Rows are one point carried round by a steady rotation, each followed by how many steps it has turned.
The counts run from 0 to 608.
[ 0.20 -3.58 -2.66 -1.97  0.10 -0.86  0.13 -0.21  1.18 -0.70 -0.83 -2.21
  1.09 -1.63 -0.93 -2.28 -0.27  0.43  0.22  1.18  1.20 -0.23 -2.51 -0.49
 -1.04 -1.14 -1.87 -0.11  2.00 -0.15 -0.44 -0.25  0.16  1.05  1.40 -0.94
 -0.01 -1.57 -1.13  0.35 -0.62  0.60]  325
[-1.11 -0.56 -2.24 -1.58  0.62 -0.08 -0.16  0.28 -0.07  0.40 -1.57 -0.34
  0.05 -1.84 -0.41 -1.61  1.48 -2.15  0.36  1.85  0.93 -1.72 -2.43  0.42
 -1.56  2.34 -2.54  0.98  0.68  0.83  0.03 -0.31  2.07  0.28 -0.55 -1.17
 -0.65 -1.27 -1.60 -0.90  1.68  1.44]  266
[ 0.55  1.91 -1.57 -1.42 -1.26 -0.50  0.55 -0.66 -0.91 -0.68  0.87  0.16
 -1.28  1.99  0.93 -0.12 -1.54 -0.34 -0.40  1.03 -0.93 -1.10  1.60  0.42
 -2.78  1.29  1.32  0.45  2.43 -0.30 -0.57 -0.44 -1.04  1.10  0.37  3.20
  0.15 -0.84  1.61 -1.80  1.24  0.31]  42
[-0.37  0.99  1.05 -0.47  1.30 -0.58  0.08 -0.12 -1.30 -1.12  2.39  1.28
  0.22  0.26  0.05 -0.91  1.13 -0.56 -1.58 -1.01 -0.68 -0.06  0.68  0.72
 -1.37 -0.05  0.33 -0.29 -4.64 -0.62  1.00  0.37  1.61  0.22 -0.68 -0.14
  2.81 -2.07 -2.25 -1.34  0.65 -1.28]  475
[ 1.86  0.25  0.18 -2.11  0.40 -1.81  0.83  0.38  2.28  1.07 -0.81  0.53
 -0.39 -1.26 -0.31 -0.55  0.01  0.39 -0.26  0.15  0.63 -0.91  0.76  2.06
 -0.73 -1.86 -2.06 -0.09 -2.21 -0.68  0.06  1.55  1.42  1.51 -0.30  1.12
 -1.43 -1.64 -0.68 -1.76 -1.09  1.96]  487
[ 0.75 -1.75 -2.10 -1.28  1.41  0.67 -1.11  0.19  1.41 -0.63 -0.17 -0.17
 -0.04 -1.88 -1.49  0.22  0.63 -0.88 -0.64  1.64  2.13 -0.92 -1.37 -0.49
 -0.89 -0.17 -3.06  0.37 -1.03  0.68  0.52  1.68  0.29  1.60 -1.90 -1.98
 -1.54 -1.00 -1.19 -0.52  0.26  1.82]  568
[-0.03 -0.60 -0.77 -2.25  0.71 -0.32  1.22  0.52  0.09 -1.19  1.73  0.40
  0.84  0.83  0.26 -2.96 -0.16  1.73 -1.10  0.90  0.33 -0.73  1.02  0.52
 -2.83 -0.89  1.16  0.16  0.28 -2.01  0.36 -0.41 -1.41  0.31  1.10  2.63
  2.18 -1.26 -1.98 -1.44  1.34 -0.09]  37
[-0.24 -0.29  0.80 -0.59  0.84 -0.47  0.19  0.02  0.32  0.86 -0.01  0.84
  0.90 -0.85 -1.53 -4.12  3.15  0.68  0.79  0.39  0.20 -1.65 -0.05  0.26
  1.76 -0.97 -1.07  1.88 -2.09  0.64  0.09 -0.16  0.72  1.27  0.59  1.26
 -0.81  0.09 -2.04  2.57  1.45  1.92]  84
[-0.99  2.95  0.49  0.23 -1.86 -0.53 -0.43 -1.40 -1.53  1.34 -0.58  0.28
 -0.49  1.09 -0.16 -0.53 -0.81 -1.58  0.59  0.41 -2.17 -1.37 -0.01  0.28
 -0.41  0.15 -0.56 -0.78 -0.52  1.83 -0.32 -0.61  2.69  1.60  0.97  2.96
 -1.06 -1.47  1.68 -0.05  0.81  1.37]  538
[ 0.57  3.00  0.43  0.09 -0.83 -1.77 -0.39 -1.83 -1.31 -0.64  0.29 -2.25
 -1.83  1.29  0.77  0.96 -2.49 -0.79 -0.13  0.98 -1.74  0.92  2.19  0.35
 -1.52  0.26  1.44 -0.99  0.28  0.05 -0.78 -0.54  1.71  0.65  1.01  2.48
  0.82 -1.57  0.82 -0.98 -0.10 -1.52]  424
[-1.35  0.87  0.03 -1.73  0.81  0.42  1.30  0.61 -1.27  0.43  0.44 -0.35
 -0.87 -0.25  0.23 -2.78  0.75 -1.04  0.03  1.32 -0.05 -1.27  0.67 -0.08
 -2.73  2.44  1.23 -0.12 -0.46 -0.91  0.91 -0.68  0.34 -0.25  2.52  1.30
  0.86 -1.43 -1.62 -2.36  2.34  1.13]  532
[ 0.81 -0.77 -3.03 -1.35 -1.57 -1.10 -1.27 -2.29  0.01 -1.20 -0.22 -3.00
 -0.96 -0.14 -0.26  0.46 -1.89 -1.34  0.11  1.62 -0.26  1.17 -1.26 -0.43
 -1.73  0.70 -1.41  0.41  2.73 -0.12 -1.56 -0.77  0.77  1.17 -1.67 -0.22
  0.15 -0.69  1.43  0.14 -1.33 -1.08]  320
[ 1.66  2.31  0.83 -0.82 -0.71 -2.91  0.69 -0.71  0.39  1.13 -0.16 -0.17
 -2.33  0.29  0.62  0.68 -0.78 -2.21  0.09 -0.40 -0.99 -0.07  1.42  1.99
 -0.50  1.27 -0.75  0.09 -2.15  0.27 -0.18  0.36  2.01  1.73 -1.57  1.21
 -0.17 -2.24  0.60 -1.28 -1.52  0.41]  483
[-1.68  1.26 -1.74  0.02 -1.42  0.83 -0.20 -0.32 -2.36 -0.79  1.85 -0.14
 -0.48  1.72  0.35 -0.10 -1.29 -2.57  0.11  1.04 -1.56 -0.30 -1.67 -1.34
 -2.34  2.13  1.40 -0.32  0.80  1.75 -0.05 -1.05  0.34  0.68  0.46  0.59
  1.69 -1.60  0.89 -0.72  2.06 -0.73]  343
[ 2.01  0.14 -1.31 -1.32  1.81 -0.88  0.10 -0.16  0.39 -2.61  0.87 -2.91
 -1.47 -1.12  0.21  0.27 -0.87 -0.17 -1.07  0.66  0.84  1.04  1.38  0.05
 -2.44  0.55  0.62  0.32  0.63 -1.73 -0.61 -0.25 -0.14 -0.51 -1.29 -0.53
  1.82 -1.08 -1.80 -0.92 -0.69 -2.09]  311
[ 0.37  0.47 -0.44 -1.97 -1.77 -1.02 -0.58 -2.03 -0.43  1.73  1.11 -0.32
 -1.92  2.57 -0.78 -0.97  0.38 -0.66  1.63  1.31 -0.25  0.49  1.00 -0.22
 -0.53  1.62 -0.01  1.35 -0.68  1.00  1.16 -0.52 -0.54  2.10 -1.13  1.36
 -0.31 -1.07  2.09 -1.25 -0.49  0.85]  400
[-0.16  2.74  0.90  0.81  1.39  1.29 -2.58 -0.48 -1.11 -1.32  1.40 -0.07
  1.05 -0.75 -0.19  1.71 -0.33  0.30 -1.56  1.51 -0.08 -0.91  1.44 -0.91
 -0.43 -1.62 -0.33 -1.50 -3.17  1.45  0.72  1.55  1.71  0.47  0.14  0.76
  0.31 -0.62 -1.18 -0.83  1.75 -0.43]  177
[-0.36 -0.31 -0.88  0.57  1.39  0.78 -2.38 -0.10 -0.21 -3.14  0.23 -1.54
  1.78 -0.75 -0.23 -0.34  0.14  1.20 -0.88  2.27  0.30 -0.32  0.01 -0.77
  0.49 -2.81 -0.01 -0.24  0.01  1.75 -0.04 -0.70  0.60  0.27  1.34  0.52
  0.36  0.63 -1.83  3.08  2.28 -1.98]  443
[ 1.60 -0.98 -0.96  0.74  1.57  0.81 -2.28 -0.32  0.86 -2.67  2.24 -0.56
  1.45 -0.73 -1.15 -0.30  1.34  0.71 -1.35  0.53  1.00 -0.14 -0.16 -1.72
  0.82 -2.45 -0.61  0.80 -1.59  0.71 -0.05  1.31 -0.83  1.27 -1.38 -1.18
  0.20  0.08 -1.22  2.68  0.59 -0.87]  4
[-1.64 -0.18 -1.46 -1.19  0.04  1.68 -1.00  0.12 -1.59 -1.30  2.38  0.34
  1.50  1.41 -0.45 -2.34  0.32  0.95 -0.33  2.29  0.11 -1.65 -0.93 -1.71
 -2.14  0.25  1.04 -0.05  0.37  0.35  1.06 -1.09 -1.22  0.66  1.45  1.80
  1.18 -0.36 -0.76 -1.10  3.05  0.20]  339
[-0.32 -1.39 -1.29 -0.11  0.31 -0.75  0.63  0.32  0.08  0.08  0.52  0.28
  0.37 -1.51 -1.15 -1.57  1.37 -3.37 -0.10 -0.22  0.14 -0.20 -3.54 -0.15
 -0.26  1.41 -1.07  0.70 -1.59  1.55 -0.20  0.16  1.15  1.00 -0.23 -2.52
  0.70 -2.27 -1.42  1.53  1.16  0.64]  462
[ 1.86 -0.13 -1.24 -2.25  2.62 -0.52  0.29 -0.23  0.87 -1.60  0.34 -2.47
 -1.75 -1.48  0.05 -0.70 -0.55  0.50 -0.19  1.65  1.73 -0.07  2.40  0.45
 -2.87  1.28  0.45  0.87  0.60 -2.36 -0.10 -0.15 -0.64 -0.61 -0.51  0.32
  0.41 -0.17 -1.71 -1.76 -0.20 -0.32]  312
[ 0.15  2.90 -0.05  0.36  1.15  0.85 -1.77 -0.84 -0.67 -0.66 -0.44 -2.36
 -2.62 -0.06  0.29  0.68 -0.29 -1.13  0.85  2.61  0.52  0.18  2.60 -0.80
  0.47  3.01  1.26  0.97  0.26  1.63  0.31 -0.33  0.68 -0.09  0.71  1.02
 -1.07  0.75 -0.36  1.13  1.81 -0.40]  66
[-0.73  1.53  1.08  0.33  0.08 -0.11 -1.25 -0.07 -1.22 -0.51  2.44  1.85
  0.47  2.50  0.16 -0.87  1.51  0.79 -0.03  0.47 -0.49 -0.87  1.26 -0.39
  1.08 -1.93  0.63  0.58 -3.86  2.13  0.95 -0.25  0.42  1.86 -0.40  1.09
  1.49 -0.55 -0.34  0.94  1.77 -1.08]  282
[ 2.82  0.24  0.03  0.50 -0.28 -3.08 -0.09 -0.71  1.69 -1.56  0.17 -1.11
 -0.77  0.64  0.46  0.98 -0.99 -0.36 -0.50 -0.37 -0.49  0.82  1.64  0.54
  0.82 -2.35  0.05  0.74  0.07  1.06 -1.75  0.89  0.49  1.85 -0.61  0.43
  0.71 -1.27 -0.13  3.03 -1.37 -2.18]  493
[ 1.28  0.69  0.91 -0.68 -0.74 -1.60  0.91  0.27  0.72 -0.58  0.74  0.47
 -0.02  1.68 -0.10 -1.28 -0.78  2.27 -0.37  0.41 -0.24 -0.96  2.75  0.21
  0.02 -2.37  1.44  0.68  0.20 -0.22 -0.82 -0.17 -1.27  2.01  2.24  3.90
 -0.51 -0.58  0.02  0.95  0.96  0.20]  606
[ 0.22  0.09  0.05 -2.01  1.90 -0.84 -1.47 -1.62 -0.02 -1.34 -0.55 -2.91
 -0.39 -0.20 -0.69  0.10 -0.76  2.32 -0.16  2.27  0.96  0.99  2.42  0.66
 -1.00 -1.22 -1.08 -0.62 -1.56 -0.94  0.37 -0.41  1.78  0.28  0.49  1.00
  0.44 -0.86 -1.65 -1.95 -1.17 -1.28]  314
[ 0.04  0.52 -0.13  0.12 -0.66 -1.37  0.47 -0.53  0.01  2.67 -0.85 -0.38
 -1.28  0.32 -0.41 -0.78  1.28 -3.23  2.08  0.60 -0.31  0.07 -1.12  0.29
  1.23  2.76 -0.87  1.47 -1.83  3.02  0.09 -0.39  1.26  1.70 -0.09 -0.93
 -0.84 -1.42  0.45  1.65  0.70  1.27]  460
[ 0.86 -0.76 -2.14 -0.27  0.63 -0.36 -1.21 -0.67  0.21 -2.28  2.32 -0.50
 -0.57  1.08 -0.16 -0.69  1.42 -0.83  0.08  0.92  0.13  0.14  0.27 -0.79
  0.09  0.17  0.59  2.81  0.87  0.53 -0.48 -0.55 -1.66  1.26 -3.18 -1.05
  1.60  0.47 -0.30  2.53  0.50 -2.17]  389
[ 0.11  1.30  0.82  0.23  2.85  0.15 -0.26  0.53  0.17 -0.78 -1.32 -2.96
 -1.47 -1.53  0.55 -0.70  0.56 -0.28  0.20  2.14  1.02  0.64  2.13  0.19
  0.06  1.74  0.92  0.12 -0.74  0.53 -0.51 -0.76  2.05 -1.16  2.05  0.09
 -0.45  0.25 -2.80  1.25  2.13 -0.64]  254
[ 0.97  4.21  1.59  1.61  1.14  0.22 -1.83 -0.56 -0.70 -1.41  0.81  0.33
 -0.56 -0.08  0.28  0.32  0.56  0.44 -1.12  0.65 -0.61 -1.34  3.49  0.07
  0.73 -0.67  1.28  0.18 -1.48  1.04 -0.56  0.87  1.13  0.33 -0.05  2.93
 -0.29  0.40 -0.72  1.59  1.67 -0.11]  364
[-0.05  0.51 -0.02  0.00 -1.22 -1.46 -0.51 -0.86  0.16  1.38 -0.40  1.39
 -0.03  0.87 -0.44 -1.54  2.12 -0.40  1.76  1.16 -0.43 -1.35 -0.80  0.29
  2.67  0.30 -1.10  2.08 -0.39  3.36 -0.39 -0.74  0.59  2.69 -0.14  1.15
 -1.31 -0.01  0.99  2.98  0.94  1.08]  272
[-0.58  1.83 -0.33  0.29 -0.56  0.78 -2.66 -2.19 -0.79  1.20 -1.20 -1.07
 -0.68 -0.66 -1.58 -1.50  1.04 -0.79  1.51  2.07 -0.34 -1.17 -0.24 -0.97
  0.86  0.92 -1.74  0.72 -0.21  1.77  0.13  0.25  1.83  1.23 -0.48  1.17
 -2.15  0.25  1.18  1.29  0.54  2.32]  75
